In the data rows, zero lies at 7.5, halfway between 7 and 8.
Every row has a hidden score from 0 to 20. What is each row's score? 10 is about the middle. The score is a weighted sum of the row's numbers plus the product of two more (or one squared), each taken from its middle value.
[7, 7, 5, 6, 6, 13, 6, 6, 6, 9, 9, 6, 5, 6, 5, 6, 6, 7, 12, 10, 7, 8, 7, 6] -> 9
[8, 8, 11, 12, 10, 5, 6, 7, 14, 11, 9, 8, 8, 11, 7, 6, 6, 6, 5, 7, 6, 7, 7, 11] -> 10
[7, 7, 7, 7, 7, 8, 5, 4, 8, 8, 8, 8, 8, 9, 7, 6, 6, 7, 12, 9, 10, 9, 6, 6] -> 9
[6, 6, 6, 6, 8, 13, 7, 6, 5, 5, 6, 7, 4, 5, 6, 7, 12, 14, 10, 10, 8, 10, 8, 7] -> 8
[6, 5, 4, 5, 5, 14, 7, 7, 9, 10, 10, 8, 7, 6, 6, 7, 12, 13, 11, 9, 7, 8, 8, 7] -> 8
[8, 9, 11, 12, 10, 5, 6, 6, 6, 6, 7, 12, 10, 5, 5, 5, 5, 6, 6, 8, 6, 7, 8, 10] -> 12
[9, 10, 11, 12, 11, 6, 11, 6, 6, 5, 6, 6, 4, 4, 9, 10, 7, 8, 7, 7, 4, 4, 4, 13] -> 9
[13, 14, 11, 9, 6, 5, 11, 7, 6, 6, 6, 7, 7, 7, 7, 8, 15, 15, 6, 8, 6, 7, 8, 11] -> 14
[4, 3, 2, 4, 5, 6, 12, 7, 6, 6, 6, 7, 6, 6, 9, 13, 9, 10, 12, 9, 10, 9, 7, 5] -> 9
[8, 9, 11, 12, 9, 5, 10, 6, 7, 7, 7, 6, 6, 7, 8, 14, 10, 9, 7, 8, 7, 7, 7, 11] -> 9
[7, 8, 7, 7, 7, 11, 6, 6, 10, 8, 6, 6, 6, 7, 10, 6, 6, 5, 8, 7, 6, 8, 8, 8] -> 9
[5, 5, 5, 6, 6, 13, 7, 8, 8, 9, 7, 6, 7, 8, 9, 6, 6, 6, 10, 9, 7, 9, 7, 7] -> 9
[10, 12, 12, 11, 9, 7, 7, 8, 9, 11, 11, 8, 8, 13, 9, 7, 6, 7, 5, 6, 5, 5, 5, 4] -> 13
[6, 6, 7, 7, 7, 6, 5, 5, 5, 8, 9, 7, 8, 7, 7, 6, 6, 6, 6, 9, 12, 11, 11, 5] -> 16
[8, 7, 6, 5, 6, 7, 7, 9, 11, 6, 6, 5, 6, 9, 7, 6, 7, 7, 5, 5, 9, 11, 14, 9] -> 11
[9, 8, 6, 6, 6, 6, 9, 6, 6, 6, 7, 7, 7, 7, 6, 9, 14, 14, 5, 5, 5, 6, 7, 9] -> 10
[14, 14, 11, 9, 8, 9, 7, 9, 11, 6, 5, 4, 6, 6, 4, 4, 6, 7, 6, 7, 6, 8, 8, 7] -> 12
[7, 8, 8, 10, 11, 6, 12, 6, 6, 7, 7, 7, 6, 5, 6, 11, 10, 10, 7, 9, 11, 11, 13, 6] -> 13
[12, 11, 9, 8, 8, 6, 5, 6, 13, 8, 6, 6, 10, 6, 6, 6, 7, 6, 5, 4, 4, 5, 6, 6] -> 11
[7, 7, 8, 9, 10, 7, 5, 13, 4, 5, 8, 9, 9, 13, 8, 6, 6, 6, 6, 6, 5, 6, 7, 7] -> 11
[9, 10, 10, 10, 7, 6, 6, 7, 8, 11, 11, 8, 10, 6, 6, 7, 7, 6, 6, 7, 7, 7, 7, 11] -> 9
[5, 5, 6, 6, 6, 7, 4, 4, 6, 10, 10, 7, 8, 7, 6, 4, 6, 6, 12, 8, 6, 5, 5, 4] -> 9
[5, 5, 5, 5, 7, 7, 7, 7, 7, 9, 6, 5, 5, 6, 6, 7, 12, 14, 8, 9, 14, 12, 10, 5] -> 19
[5, 5, 5, 5, 6, 6, 5, 6, 6, 7, 8, 9, 6, 7, 4, 5, 7, 6, 13, 9, 10, 7, 6, 4] -> 13
[6, 6, 5, 4, 5, 11, 14, 8, 6, 6, 6, 6, 6, 8, 11, 7, 5, 5, 10, 9, 14, 11, 8, 4] -> 9
[5, 4, 4, 5, 7, 6, 7, 6, 11, 11, 7, 6, 7, 7, 5, 7, 13, 15, 7, 8, 10, 8, 11, 5] -> 11
[6, 6, 8, 9, 12, 7, 7, 7, 7, 8, 7, 15, 11, 7, 6, 5, 6, 6, 6, 5, 6, 7, 8, 11] -> 18
[5, 7, 5, 7, 8, 13, 8, 11, 5, 7, 8, 9, 9, 9, 12, 8, 6, 6, 8, 8, 7, 6, 6, 6] -> 6
[5, 5, 6, 7, 9, 6, 5, 6, 6, 7, 6, 11, 10, 6, 8, 6, 6, 5, 11, 9, 14, 11, 9, 5] -> 7
[7, 6, 5, 5, 7, 8, 6, 6, 9, 11, 9, 7, 6, 7, 7, 12, 10, 9, 8, 6, 11, 9, 9, 5] -> 12
[7, 7, 11, 12, 10, 6, 13, 6, 5, 5, 7, 7, 6, 6, 9, 14, 8, 7, 6, 8, 7, 7, 6, 11] -> 8
[8, 9, 9, 11, 10, 5, 6, 5, 11, 9, 7, 6, 6, 11, 7, 7, 7, 7, 6, 6, 5, 5, 8, 10] -> 14
[9, 11, 14, 13, 10, 7, 7, 8, 15, 8, 7, 7, 7, 8, 6, 8, 8, 9, 7, 7, 6, 7, 6, 6] -> 12
[12, 12, 11, 9, 7, 6, 14, 8, 5, 7, 8, 8, 7, 9, 13, 7, 7, 7, 7, 6, 5, 5, 6, 10] -> 18
[6, 5, 5, 5, 7, 6, 6, 5, 7, 9, 9, 7, 10, 8, 6, 7, 6, 7, 7, 8, 10, 10, 11, 6] -> 13
[7, 7, 8, 7, 7, 5, 7, 15, 6, 6, 7, 8, 12, 6, 5, 5, 6, 7, 6, 6, 5, 5, 6, 5] -> 7
[9, 10, 9, 8, 8, 7, 10, 6, 6, 7, 7, 6, 7, 7, 8, 12, 14, 13, 5, 7, 6, 5, 4, 9] -> 9
[4, 6, 8, 9, 10, 7, 7, 7, 13, 8, 8, 7, 7, 7, 6, 6, 6, 6, 6, 8, 6, 6, 4, 8] -> 12
[5, 6, 6, 7, 7, 14, 7, 7, 8, 11, 9, 6, 7, 5, 5, 6, 6, 5, 5, 6, 7, 8, 8, 7] -> 13
[10, 12, 11, 10, 9, 8, 14, 10, 8, 9, 9, 7, 6, 7, 15, 10, 8, 7, 6, 6, 5, 7, 6, 13] -> 7
[8, 10, 13, 13, 9, 6, 6, 6, 12, 7, 5, 6, 6, 6, 9, 14, 9, 7, 5, 6, 5, 6, 5, 11] -> 9
[8, 6, 5, 5, 6, 12, 6, 11, 6, 7, 7, 7, 6, 5, 10, 11, 8, 8, 11, 10, 11, 9, 9, 7] -> 5
[8, 9, 13, 13, 10, 6, 7, 14, 7, 7, 8, 8, 6, 11, 5, 5, 6, 7, 8, 8, 6, 5, 6, 10] -> 16
[6, 7, 9, 11, 10, 5, 6, 7, 14, 8, 6, 6, 7, 8, 6, 5, 7, 6, 6, 6, 8, 10, 11, 6] -> 13
[5, 5, 6, 6, 7, 13, 7, 6, 10, 8, 8, 7, 7, 7, 6, 7, 6, 7, 12, 10, 6, 5, 4, 3] -> 8
[7, 8, 8, 10, 9, 6, 8, 14, 6, 6, 6, 5, 5, 8, 6, 6, 7, 7, 7, 8, 7, 7, 6, 13] -> 8
[7, 6, 6, 6, 7, 12, 5, 5, 11, 8, 7, 7, 8, 7, 6, 9, 12, 12, 12, 10, 12, 9, 8, 6] -> 8
[8, 8, 8, 7, 8, 13, 11, 5, 5, 5, 6, 6, 7, 6, 11, 7, 4, 4, 4, 6, 7, 8, 10, 7] -> 6
[10, 9, 7, 7, 8, 6, 13, 4, 4, 6, 8, 7, 6, 5, 13, 8, 8, 8, 7, 7, 6, 6, 6, 8] -> 10
[8, 7, 7, 6, 6, 8, 5, 6, 5, 7, 8, 11, 5, 5, 5, 6, 7, 7, 7, 7, 8, 9, 12, 7] -> 14
[11, 12, 12, 11, 8, 6, 5, 6, 7, 12, 12, 8, 7, 12, 8, 8, 5, 7, 7, 8, 6, 5, 6, 7] -> 11
[7, 7, 7, 6, 6, 6, 6, 5, 4, 7, 10, 8, 7, 10, 7, 7, 8, 8, 7, 8, 11, 11, 13, 6] -> 11
[7, 6, 6, 6, 7, 9, 6, 5, 5, 5, 6, 10, 6, 6, 10, 9, 7, 7, 14, 10, 10, 8, 7, 6] -> 10
[5, 6, 7, 7, 7, 7, 6, 11, 10, 7, 6, 6, 6, 10, 6, 6, 6, 7, 6, 7, 5, 4, 5, 7] -> 9
[7, 7, 6, 5, 5, 11, 6, 6, 6, 8, 9, 9, 5, 6, 6, 7, 7, 7, 9, 8, 6, 7, 6, 6] -> 10
[7, 7, 8, 10, 11, 5, 5, 6, 12, 11, 9, 7, 7, 7, 7, 7, 14, 15, 6, 6, 5, 6, 8, 10] -> 9
[4, 4, 5, 6, 7, 6, 7, 12, 9, 7, 7, 5, 4, 8, 6, 7, 7, 7, 13, 9, 10, 7, 6, 4] -> 11
[9, 10, 7, 6, 4, 5, 10, 8, 6, 6, 8, 8, 8, 7, 8, 15, 11, 10, 8, 9, 7, 7, 6, 7] -> 11
[10, 10, 7, 5, 5, 6, 6, 15, 8, 7, 7, 7, 8, 5, 5, 7, 8, 8, 6, 7, 6, 7, 7, 6] -> 12
[8, 7, 7, 5, 6, 7, 5, 6, 7, 10, 8, 6, 5, 5, 6, 7, 13, 15, 14, 11, 8, 9, 8, 7] -> 11
[10, 11, 11, 10, 8, 6, 8, 13, 5, 6, 6, 6, 6, 12, 8, 7, 5, 5, 5, 7, 6, 7, 6, 11] -> 9
[11, 10, 8, 6, 7, 6, 7, 9, 13, 8, 9, 9, 11, 6, 5, 5, 5, 5, 5, 7, 6, 8, 8, 7] -> 12
[8, 7, 7, 7, 7, 11, 6, 6, 7, 9, 8, 7, 6, 7, 12, 8, 6, 6, 14, 10, 9, 7, 7, 7] -> 5
[8, 8, 7, 6, 8, 14, 6, 5, 5, 7, 7, 10, 7, 8, 7, 8, 8, 8, 9, 8, 6, 7, 8, 8] -> 9
[9, 8, 7, 7, 7, 4, 13, 6, 8, 8, 8, 7, 7, 11, 10, 6, 7, 5, 5, 6, 6, 8, 7, 6] -> 16
[11, 12, 10, 8, 6, 5, 6, 7, 14, 9, 7, 7, 12, 6, 4, 6, 6, 7, 6, 6, 6, 7, 7, 5] -> 16
[7, 7, 7, 7, 8, 9, 4, 6, 10, 7, 7, 7, 9, 10, 8, 5, 4, 5, 8, 8, 6, 6, 7, 6] -> 8
[6, 6, 5, 5, 6, 6, 4, 4, 4, 7, 8, 8, 5, 5, 6, 11, 9, 8, 11, 10, 12, 11, 8, 7] -> 12
[7, 6, 5, 6, 6, 5, 4, 3, 4, 7, 10, 7, 11, 7, 9, 7, 7, 7, 8, 7, 12, 10, 11, 6] -> 11
[9, 10, 12, 12, 8, 6, 8, 10, 5, 7, 7, 8, 8, 7, 7, 12, 13, 11, 6, 8, 7, 8, 10, 10] -> 9
[6, 5, 4, 5, 5, 8, 13, 6, 4, 6, 7, 9, 7, 7, 7, 14, 8, 8, 6, 7, 9, 9, 12, 6] -> 15
[10, 9, 8, 7, 7, 5, 14, 6, 6, 7, 7, 7, 6, 8, 10, 7, 8, 8, 6, 8, 5, 6, 5, 6] -> 14
[7, 6, 8, 11, 12, 7, 6, 6, 6, 7, 6, 8, 7, 7, 7, 6, 6, 7, 7, 7, 6, 5, 6, 8] -> 9
[12, 11, 10, 8, 7, 5, 8, 4, 6, 7, 7, 7, 7, 7, 7, 7, 14, 15, 7, 9, 7, 7, 7, 12] -> 8
[9, 8, 10, 11, 10, 5, 5, 13, 8, 7, 7, 8, 9, 13, 9, 8, 7, 8, 7, 9, 7, 8, 8, 15] -> 5
[7, 6, 6, 6, 9, 6, 7, 7, 9, 10, 11, 9, 9, 7, 6, 6, 6, 7, 10, 10, 14, 11, 9, 6] -> 11
[7, 7, 7, 6, 5, 12, 9, 7, 6, 7, 7, 6, 7, 4, 5, 5, 6, 7, 7, 8, 7, 7, 8, 10] -> 6
[6, 6, 6, 6, 7, 11, 7, 12, 6, 6, 6, 6, 7, 9, 6, 5, 6, 7, 13, 10, 8, 6, 5, 5] -> 7
[7, 5, 5, 6, 8, 13, 6, 4, 3, 6, 9, 8, 8, 9, 8, 6, 7, 7, 9, 8, 8, 8, 9, 7] -> 6
[10, 12, 11, 10, 6, 5, 5, 8, 10, 6, 6, 7, 6, 9, 6, 6, 8, 7, 7, 7, 6, 7, 7, 12] -> 12
[9, 10, 11, 12, 9, 5, 6, 13, 5, 5, 5, 6, 10, 7, 7, 5, 6, 8, 8, 9, 6, 7, 7, 12] -> 3
[9, 11, 13, 12, 9, 5, 5, 5, 12, 11, 9, 7, 7, 11, 7, 6, 5, 4, 4, 6, 7, 8, 10, 7] -> 14
[6, 6, 7, 7, 9, 6, 11, 6, 5, 5, 5, 7, 8, 8, 10, 13, 9, 7, 6, 6, 6, 6, 9, 7] -> 9
[6, 6, 6, 6, 7, 6, 7, 7, 6, 9, 9, 8, 8, 11, 6, 4, 5, 6, 9, 8, 14, 10, 9, 4] -> 11
[6, 5, 5, 6, 8, 11, 7, 7, 7, 8, 8, 11, 9, 8, 8, 11, 7, 7, 12, 8, 11, 8, 7, 6] -> 8
[9, 8, 12, 13, 12, 6, 5, 5, 6, 11, 11, 7, 11, 4, 4, 5, 6, 6, 5, 7, 6, 7, 7, 10] -> 10
[7, 6, 6, 6, 7, 6, 7, 6, 11, 9, 9, 8, 8, 11, 7, 7, 8, 9, 11, 10, 13, 9, 9, 5] -> 11
[5, 5, 5, 5, 5, 11, 6, 8, 10, 7, 7, 6, 6, 5, 5, 8, 12, 14, 14, 12, 10, 8, 5, 4] -> 12
[5, 5, 5, 5, 6, 11, 11, 7, 5, 7, 9, 9, 8, 7, 7, 8, 13, 13, 13, 9, 10, 9, 7, 6] -> 9
[6, 6, 5, 5, 6, 11, 8, 11, 6, 5, 7, 6, 5, 9, 10, 9, 8, 7, 9, 8, 7, 7, 6, 5] -> 9
[5, 7, 7, 8, 7, 7, 7, 7, 13, 7, 7, 6, 7, 11, 8, 8, 7, 7, 6, 8, 7, 8, 7, 12] -> 11
[8, 6, 6, 7, 8, 7, 7, 14, 6, 5, 6, 6, 8, 9, 8, 7, 6, 5, 5, 5, 5, 7, 9, 13] -> 5
[6, 6, 7, 6, 6, 9, 6, 8, 11, 7, 6, 6, 6, 7, 9, 6, 5, 6, 7, 8, 6, 6, 6, 5] -> 11
[7, 8, 6, 6, 7, 8, 7, 6, 8, 10, 8, 6, 8, 6, 5, 4, 5, 5, 11, 8, 12, 10, 9, 8] -> 10
[7, 8, 11, 12, 11, 6, 6, 10, 11, 7, 8, 7, 7, 7, 8, 9, 15, 15, 6, 7, 6, 7, 8, 7] -> 10
[9, 11, 10, 8, 7, 6, 7, 9, 14, 9, 8, 6, 7, 10, 6, 7, 7, 7, 7, 8, 5, 4, 3, 4] -> 15
[5, 5, 5, 6, 7, 10, 7, 6, 6, 8, 9, 10, 7, 8, 7, 7, 12, 14, 14, 9, 7, 6, 6, 5] -> 12
[10, 10, 8, 6, 5, 5, 13, 8, 7, 7, 7, 7, 7, 10, 8, 6, 7, 6, 4, 5, 5, 7, 6, 12] -> 12
[5, 5, 6, 6, 7, 10, 6, 5, 5, 8, 9, 8, 9, 6, 7, 7, 7, 7, 9, 8, 6, 6, 6, 5] -> 8
[6, 5, 5, 6, 7, 12, 7, 6, 9, 9, 8, 6, 5, 7, 8, 6, 6, 6, 10, 9, 7, 6, 5, 4] -> 9
[5, 5, 5, 6, 8, 6, 9, 9, 5, 5, 8, 8, 7, 6, 10, 7, 7, 6, 8, 8, 13, 10, 10, 6] -> 9
[6, 7, 6, 5, 5, 8, 6, 8, 12, 9, 7, 7, 11, 9, 8, 7, 8, 8, 11, 9, 12, 11, 9, 6] -> 15
[6, 6, 6, 6, 8, 12, 6, 6, 5, 7, 7, 8, 6, 5, 5, 6, 10, 12, 6, 6, 4, 5, 5, 5] -> 7
[8, 7, 9, 12, 12, 7, 7, 8, 8, 7, 7, 9, 11, 7, 6, 6, 6, 4, 4, 5, 6, 6, 7, 6] -> 10
[5, 4, 7, 10, 10, 7, 7, 8, 7, 10, 11, 10, 9, 5, 5, 4, 4, 4, 4, 6, 6, 8, 6, 7] -> 9
[11, 10, 7, 6, 5, 6, 9, 6, 7, 8, 8, 7, 7, 8, 8, 14, 12, 10, 6, 6, 6, 7, 8, 7] -> 12
[8, 6, 5, 5, 7, 6, 7, 6, 7, 7, 8, 9, 8, 6, 5, 4, 7, 6, 7, 6, 11, 11, 12, 7] -> 11
[5, 6, 6, 6, 7, 5, 7, 7, 7, 8, 9, 15, 10, 6, 6, 5, 7, 6, 5, 6, 4, 6, 4, 5] -> 15
[5, 6, 5, 6, 7, 5, 6, 13, 5, 6, 7, 6, 5, 9, 6, 5, 6, 6, 6, 7, 7, 7, 7, 9] -> 10
[7, 7, 5, 4, 4, 5, 7, 5, 4, 5, 6, 7, 7, 6, 10, 6, 7, 7, 12, 10, 12, 9, 7, 6] -> 8
[7, 5, 6, 5, 7, 6, 6, 7, 7, 9, 9, 12, 9, 7, 7, 6, 6, 6, 5, 7, 5, 6, 6, 8] -> 8
[4, 6, 7, 7, 7, 7, 8, 7, 8, 8, 10, 10, 8, 7, 7, 7, 7, 6, 6, 6, 6, 7, 6, 11] -> 9
[7, 8, 12, 13, 10, 5, 5, 6, 11, 13, 11, 8, 13, 8, 7, 6, 7, 8, 5, 4, 4, 5, 6, 6] -> 11
[6, 4, 3, 3, 5, 10, 6, 6, 6, 8, 9, 10, 8, 9, 8, 8, 8, 9, 14, 10, 8, 7, 6, 5] -> 8
[6, 4, 4, 4, 4, 15, 11, 7, 6, 6, 7, 7, 12, 7, 7, 7, 7, 6, 5, 7, 6, 7, 8, 7] -> 5
[8, 8, 6, 7, 7, 7, 9, 5, 4, 5, 5, 4, 4, 6, 7, 8, 15, 15, 5, 6, 5, 6, 5, 8] -> 10
[11, 10, 8, 7, 6, 6, 6, 7, 14, 9, 6, 6, 10, 7, 7, 8, 7, 5, 4, 6, 6, 8, 8, 12] -> 12
[8, 8, 10, 11, 11, 6, 7, 13, 6, 6, 7, 6, 5, 5, 7, 13, 14, 12, 6, 7, 7, 7, 7, 13] -> 6
[7, 9, 11, 12, 9, 7, 6, 14, 6, 6, 6, 7, 7, 11, 6, 8, 8, 8, 6, 6, 6, 6, 6, 11] -> 9
[11, 14, 11, 9, 6, 6, 13, 6, 7, 7, 8, 6, 6, 6, 14, 10, 7, 6, 6, 7, 6, 7, 6, 11] -> 10
[9, 9, 8, 7, 8, 7, 11, 10, 5, 7, 8, 7, 8, 11, 11, 8, 8, 7, 6, 7, 6, 6, 6, 9] -> 9
[7, 6, 6, 6, 8, 6, 5, 10, 6, 6, 7, 7, 7, 7, 6, 7, 13, 13, 8, 5, 12, 10, 9, 5] -> 9
[6, 5, 5, 6, 7, 6, 6, 5, 6, 6, 8, 8, 9, 6, 5, 4, 6, 7, 11, 9, 12, 9, 8, 5] -> 8
[13, 12, 10, 9, 6, 6, 15, 7, 6, 5, 7, 6, 6, 7, 13, 9, 7, 7, 7, 7, 6, 6, 8, 13] -> 17
[7, 6, 5, 4, 4, 13, 6, 7, 8, 10, 8, 8, 6, 6, 6, 11, 7, 7, 6, 7, 8, 10, 13, 7] -> 9
[6, 5, 5, 5, 6, 9, 6, 7, 7, 8, 8, 11, 8, 8, 7, 11, 13, 11, 8, 9, 14, 11, 9, 5] -> 10
[12, 12, 10, 8, 7, 6, 5, 5, 15, 11, 9, 6, 10, 4, 5, 6, 6, 6, 6, 6, 5, 6, 6, 6] -> 19
[6, 5, 3, 6, 6, 12, 4, 4, 4, 6, 8, 7, 11, 8, 9, 8, 8, 7, 10, 8, 11, 8, 8, 6] -> 5
[5, 6, 5, 7, 7, 13, 6, 7, 12, 7, 6, 5, 5, 7, 11, 8, 6, 8, 13, 10, 11, 10, 7, 6] -> 9
[5, 6, 6, 6, 6, 5, 7, 7, 5, 5, 7, 10, 7, 7, 13, 7, 5, 5, 5, 7, 6, 7, 5, 12] -> 5
[4, 5, 4, 5, 8, 7, 7, 6, 5, 6, 7, 10, 5, 11, 8, 7, 7, 6, 7, 8, 7, 7, 5, 7] -> 14
[6, 5, 6, 7, 10, 7, 7, 6, 5, 6, 7, 15, 9, 6, 5, 6, 5, 5, 4, 5, 6, 7, 7, 8] -> 19
[5, 4, 5, 7, 10, 5, 6, 6, 12, 9, 6, 6, 9, 7, 4, 4, 6, 8, 7, 6, 4, 5, 6, 12] -> 5
